Each named move below is a turn or a mirror, shown by a few rows before and after it. Which moves, in which order, take the first row of each later pair to the second? The first pair is answered.
move bet:
[  1  -2  41 -72  22   8 -40  14  31   0 -13   5 -10 -22] -> [ 22 -11  22 -64  43  -3 -42  14  31  17  -4  19 -27  -5]
[ 48 -20  -3   6  19 -39 -29 -10 -12  58  -9   5 -58  12] -> [-23   5  63 -18 -39  -1 -19  -9  -3   4 -38 -40  -9 -48]
[-18 -18 -48  17  34 -13  11  29  -3  17  15  17  -6  27] -> [-66  -2  -4   1  -5  13  17  28   0 -18  -6 -14  25 -16]
[18 11 -8 11  5 -9  8 12 -8  2 20  3  1 10] -> [ -1  18  11   6 -10   2  12  11  -6 -14  14 -10  12  -9]
move Vemer:
[  6  -7   6 -14   0  15   4   5  -9 -23  -3  19   2 -22] -> [  8  -6   7 -14   2  13   8  10 -10 -18  -3  19   3 -21]
[-52 -27 -56  18   4 -12  23  16  13 -11  -4 -40  29  -5] -> [-49 -42 -42  16 -11  -1  -2  -2  22 -18 -14 -51  22 -10]
[-18  -5  -5 -15  -5  12 -12  18  12 -17  12   9   5   8] -> [-18  -6  -4 -17  -6  10 -15  18   9 -16  13   8   2   8]
move Ludot:
[ -3  28 -41   2  -2   7   4   1  -6   9   1   2  16 -20] -> [  5  24 -12  -7 -15  15 -12 -12  -3  15 -12  -5  13 -31]
[ -9 -24  18 -18  -4  12 -34 -14  17  18 -20  -8 -21 -10] -> [-21 -22 -41  -2  25  -6   4  15  13   4   7   9 -14   7]
[ 31 -19   6   2   4  -4 -35 -20   5   8   6   7 -12   9] -> [ 23 -18 -24  10  18 -14 -17  -5   4   2  16  16 -11  16]
[ -1   7 -13  23 -31   4   3 -29 -23  12  18  10  18  -4] -> [ -4   7 -14  22 -31   6   4 -27 -20  10  17  11  18  -3]
move lero:
[  7  24  22   6   1  -2  13   2 -25  22   4  -2  14  -8] -> [  7  22   5   9   6  -3  27  14 -20   0  16   5  21  -3]
[-31   7   6  -3  46  16  12 -14  14   9  -4 -31 -13 -14] -> [-31   8   0   0  45  16  15 -12  12   2  -2 -31  -9 -15]
[-24  -5 -34  15  18 -31  12  18  -3   5  -2   1  -3   3] -> [-13 -18 -38  12  23 -29  -4  12   8   2  -2   6 -12   6]
Then:
Each pair is 2 to 3 moves apart.
[ 18 -20  32  -3 -43  28 -32 -26  14 -27  -5 -24  15 -19] -> [ -5   8  28  10 -51  28   3 -12  -5 -24  -4 -30  38 -23] -> lero then lero
[-11  13  29  25 -57  11   0 -25 -11 -11 -18 -32  31 -18] -> [ 50  -7  -9  42 -13 -13 -13 -34 -16  37  -2   1 -11  26] -> bet then Ludot
[ -2 -31   9   1 -21  14 -32 -29  18 -11 -17  -3  -4   6] -> [-27   5  15  12 -36  13   2 -18  -5   1 -26 -18  20  -1] -> lero then lero
[-70  23  -1  -6  23   8  18   9 -12  20 -33 -21  28 -10] -> [-45   6 -52   5  55  -6  23  22  -2   4   0   6  16  15] -> lero then bet
[-35 -29  -8 -47  25  12 -43 -26   0 -10 -19  -3 -19 -11] -> [-20 -16 -18 -37  38  -2 -37 -31 -17  30 -24   3 -30   8] -> lero then bet
[  9   7 -47  19  39 -22  25  23   9  40   9  20 -10   3] -> [ 24 -10 -32   8  40 -17  -1   5  13  54   0  22 -29   2] -> lero then lero
[ 18 -11 -28   5 -23  22 -29 -59   9 -40 -26 -35 -21  11] -> [-15  32 -26  21 -37  19  18 -42 -18 -31 -26 -47  12   3] -> lero then lero then lero
[ 13  12   1   5  12  -2   3 -33 -12  64 -22   6 -25  30] -> [-42  31  30  -8 -24  22  18 -22  -4  24 -33 -20  12  -9] -> Ludot then bet
[-18  20 -43  49 -12 -15  45  10 -19   9  12   7  20  21] -> [ 27 -14  43  13 -48  13 -39 -40   5   5 -13 -12  -7  -4] -> lero then Ludot
[-24 -16 -13 -35  27   7  11  48  22 -34   1  22   5 -10] -> [-10 -25  34 -53  13  16 -28  14  24   3 -27  13 -17 -17] -> lero then Ludot then lero
[ 10  -4 -41  40 -45  15  -2 -23  -2 -48  23 -24  24  -9] -> [ 14 -12 -50  42 -38  15  -5 -22   3 -49  24 -20  17  -6] -> Ludot then lero then Ludot
[ 26  -6  34   1 -23   6 -14 -20   7  24  -4 -13 -11   9] -> [-25  10  16   1 -31  15  24   4   9 -18   4 -20  20  -8] -> Ludot then bet then Ludot
[ 16 -26 -19  26   0   2 -18 -23   4  24 -12  -7 -25  24] -> [-11   9 -26  44  -9   2  23  -4 -19  24  -8 -15   8  19] -> lero then lero then lero
[  8 -25 -13 -14  -8 -12 -44  -5  10  -7  -3  22  -3  13] -> [ -6 -29 -15 -21  -8  -6 -43  -2  13 -14  -4  20  -2   7] -> bet then Ludot then lero
[-21 -31 -15  23 -27  14 -17 -20  11 -30 -19 -19 -10   4] -> [-19 -36 -20  25 -19  10 -19 -22  12 -24 -18 -18 -18   8] -> Ludot then lero
[-13  41 -41  19  33 -16  42   1 -17  22  11  10  13  23] -> [ 21  -7 -48   2  51 -13  -6 -12  14   2  23  28 -23  31] -> lero then lero
[ 27 -18  23 -13  18  28 -26   3  33 -35  -3  -9 -17 -18] -> [  6  19  51  -5  -4  30  -5   0   9   4 -28 -30   2 -27] -> lero then lero
[ 18 -33  54 -39 -29   2 -32  14  25 -31 -13 -22   3 -35] -> [ 58 -23  45 -25  -6 -21 -33  -2   1  52 -22  -9 -25  -2] -> bet then lero
[ 16   2  69 -28  -8   7 -13  -1 -20  46 -16  -1 -19  -8] -> [-11  15 -19  -1  28 -12  51  55 -24  -9  34  20   9  11] -> lero then Ludot then lero
[  0  33 -23  -7  27  26  39  24 -16  13  10  20  20  -7] -> [-15  20 -12 -18  16  43  24  26   3 -26  10  13  25 -25] -> lero then bet
[ 62   3  -1 -26  42 -20 -25  -1 -15  17   9  24 -17   2] -> [ 16  -9 -29 -36  46 -10  -6  23   7 -51  21  21   2 -16] -> bet then Ludot then lero
[-39 -23  19  -5 -31  21 -24 -12  15 -25 -25 -28   5 -18] -> [  9 -23  -7  12   4  -7 -33 -25  -2  47 -21  -6 -32  26] -> bet then lero
[-67  32 -37  25   4  -2  60  11 -38  15  -7 -14  21  21] -> [-68   6 -53  15   7   6  49  21  -8 -46  11  -5  22  12] -> lero then bet
[ -7 -35  18 -16   2   6 -52 -50  10  38 -57 -10 -44  14] -> [ -4  -3  -8  12  13 -15 -10 -37 -22  78 -50  -4 -35  35] -> bet then lero then bet
[-28  24 -19  -4  20 -27  52   9 -20  74  -9  -8  10  29] -> [-65  26 -10 -13  -2  -9  63  25  -6   8  -5 -23  41  -2] -> lero then bet
[  7 -12  -9  15  -9  -5 -14 -32  -1  53 -27 -15 -17  28] -> [-56   4 -25  17 -18   2  32   1   0   1 -21 -27  20   6] -> Ludot then bet then Ludot
[ -6  34   2 -10 -28  19  20  20  -7 -23  -6  -2  20   9] -> [ 34  -5 -22 -16   0  12 -14   9  11 -23   7  19 -13  29] -> lero then bet then lero
[ 16  13  23  13   5   1 -14 -24 -29  42 -14  49  14   8] -> [-18  22 -12  19  16   0  24   6 -30  13   1  53  34   8] -> bet then Ludot
[ 14 -22 -17 -10  25   3 -23 -11  12  -1  -2  12 -24  15] -> [-32   7  19 -14  -8  20  -1  -6   7 -17 -18 -17   9 -16] -> bet then lero then lero
[  7 -28   5   0  -7   9 -25 -20   8   7 -19 -10 -15   5] -> [  1 -15 -29  18   9  -9   7  -4 -10  26 -11   0 -10  24] -> lero then bet then Ludot
[ 13 -15  -3  -9  -1  -8 -39 -11  14   5  -2  11 -21  12] -> [  1 -11 -20  -2  10 -16 -22  -5   6  17   2  16 -21  23] -> Ludot then lero then Ludot
[  9   3  38   7 -46  15 -12 -20 -23   3 -10 -31  15 -13] -> [-13  18 -10  25 -29   3  32  12 -28 -18  14 -23  33   0] -> lero then Ludot
[-61  -6  24  17 -34   6  -2 -20 -14  12 -43 -42  10 -19] -> [-39 -61 -54  16  18  -9 -10   0  18 -33   1  -1 -19  12] -> Ludot then lero then lero
[ 10  -6  22  -9  -7  17 -18 -28  30 -19  -3 -19  -6 -24] -> [ 40  -2  -6   6  20  -4 -11 -28  14  25   4  -2 -23   8] -> lero then bet
[  0 -31  21 -10 -29  26  -8  14  17 -31 -33  23  -3 -33] -> [ -3 -34 -35   4   4   9  20  37  16 -33 -11  41  -6 -10] -> Ludot then bet
[ 15  -8  28 -12 -20  10 -25 -17  16 -15   0  -8  14 -11] -> [ 35 -21 -13   0  10  -9 -20 -11  14  -4  16  12  -4  18] -> bet then Ludot then Vemer
[  6  38   6  15  -8 -25  27   8 -15  27   9   8  10  -1] -> [ 38  21  25   7 -13 -18  -7  -7  -3  29   8  10  -2   1] -> lero then Ludot then bet
[  3  35  18  -1 -13  -7  30  15 -23  13  12  -4  41 -11] -> [ 23  33  11   4  -8 -12  26  14 -27  19  19   6  34  -3] -> bet then Ludot then lero
[  4 -14  38 -17  -7  -9  17 -11   9   8  -5 -11   5 -28] -> [ 14 -29  30 -22   0 -11   2 -12  18   2  -2  -2  -5 -23] -> Ludot then lero then Ludot
[ -7  -3   8  19 -25  17  16  -5 -18   2  -6 -18  17 -11] -> [  6  -5 -23  31  -5   6  25   3 -21   7   6  -3   8   8] -> Ludot then bet
[  6  19  41 -19  -3   4   1  -2  -3  22  -8   1   2 -20] -> [-18  24  -3  -9  10  -3  30  23  -7   2   7  10  13 -12] -> Ludot then bet
[ 44 -26 -19   0  18  -4  -2  20  17   1  33  28  -7  25] -> [ 13 -18 -27   0  14   1  24  34  18 -28  39  19  13  11] -> Ludot then bet then Ludot
[ 53   2  27  -3  -4   6 -14   5   7 -36  30  12  14  -2] -> [ 14  14  15  -4  -7   8  11  21   4 -53  30   5  34 -16] -> lero then Ludot then bet
[ 43  53  52  14 -14   9  32  20 -37 -24  -4 -19  39   0] -> [ 55  49   9  28  11  -8  48  32 -38 -15  14   0  30  25] -> Ludot then bet
[ 68   0  29  31   2  14 -33 -27 -14  -7 -10  -9   0  16] -> [ 36  26  48  31 -20  21 -12 -19 -26 -17 -18 -28  27  -4] -> bet then lero
[ -8   8  -4  18  13 -19  -7 -12  -1  25  -6  13 -24   7] -> [-22  19  22  13  -3 -10  -4 -14  -2  20 -17  -2 -10  -9] -> lero then Ludot then bet
[  4  33  27 -37  10 -30  34  25   4 -22  14   1   7 -10] -> [ 38  10  20 -42  29 -37   8   9  11  -1  11  17 -23   7] -> bet then lero then lero
[ 52  -8  14  18  -7  -8 -30 -31  -6  35 -11  -9 -25  15] -> [-32  17  23  11 -39  14  11  -5  -2 -33 -14 -37  28 -27] -> Ludot then bet
[-37   0  35 -44  -5  27 -16   6  19 -26 -12 -12   0 -32] -> [ -4 -29 -27 -34  47   4 -15  13  24 -10  10  26 -36   8] -> Ludot then bet then lero
[ 10 -22  -9  14 -34  15  -3 -12  10 -31   1 -11   8  -2] -> [  8 -17   4  12 -38  17  -9 -22   5 -12 -11 -19   4  -6] -> lero then lero
[ 32  21   3  -3  27 -17  -7   7 -14  41  12  14 -19  14] -> [-12  33 -19  -1  25 -13  30  35 -11   2  23   8   4   4] -> bet then Ludot then bet
[  2  -4 -19  22  15 -15  -6 -20  11  -3   9  -6 -27  19] -> [ -9   9 -18  28  11 -17  10 -17   1   6   5  -8 -16  21] -> Ludot then lero then Ludot
[-41  -9 -11   2   3  -5 -13  -8  24 -17   8   8  -1 -10] -> [-29   1  21   2 -10  -3 -25 -26  15  13  -6  -1  -1 -12] -> bet then Ludot then lero
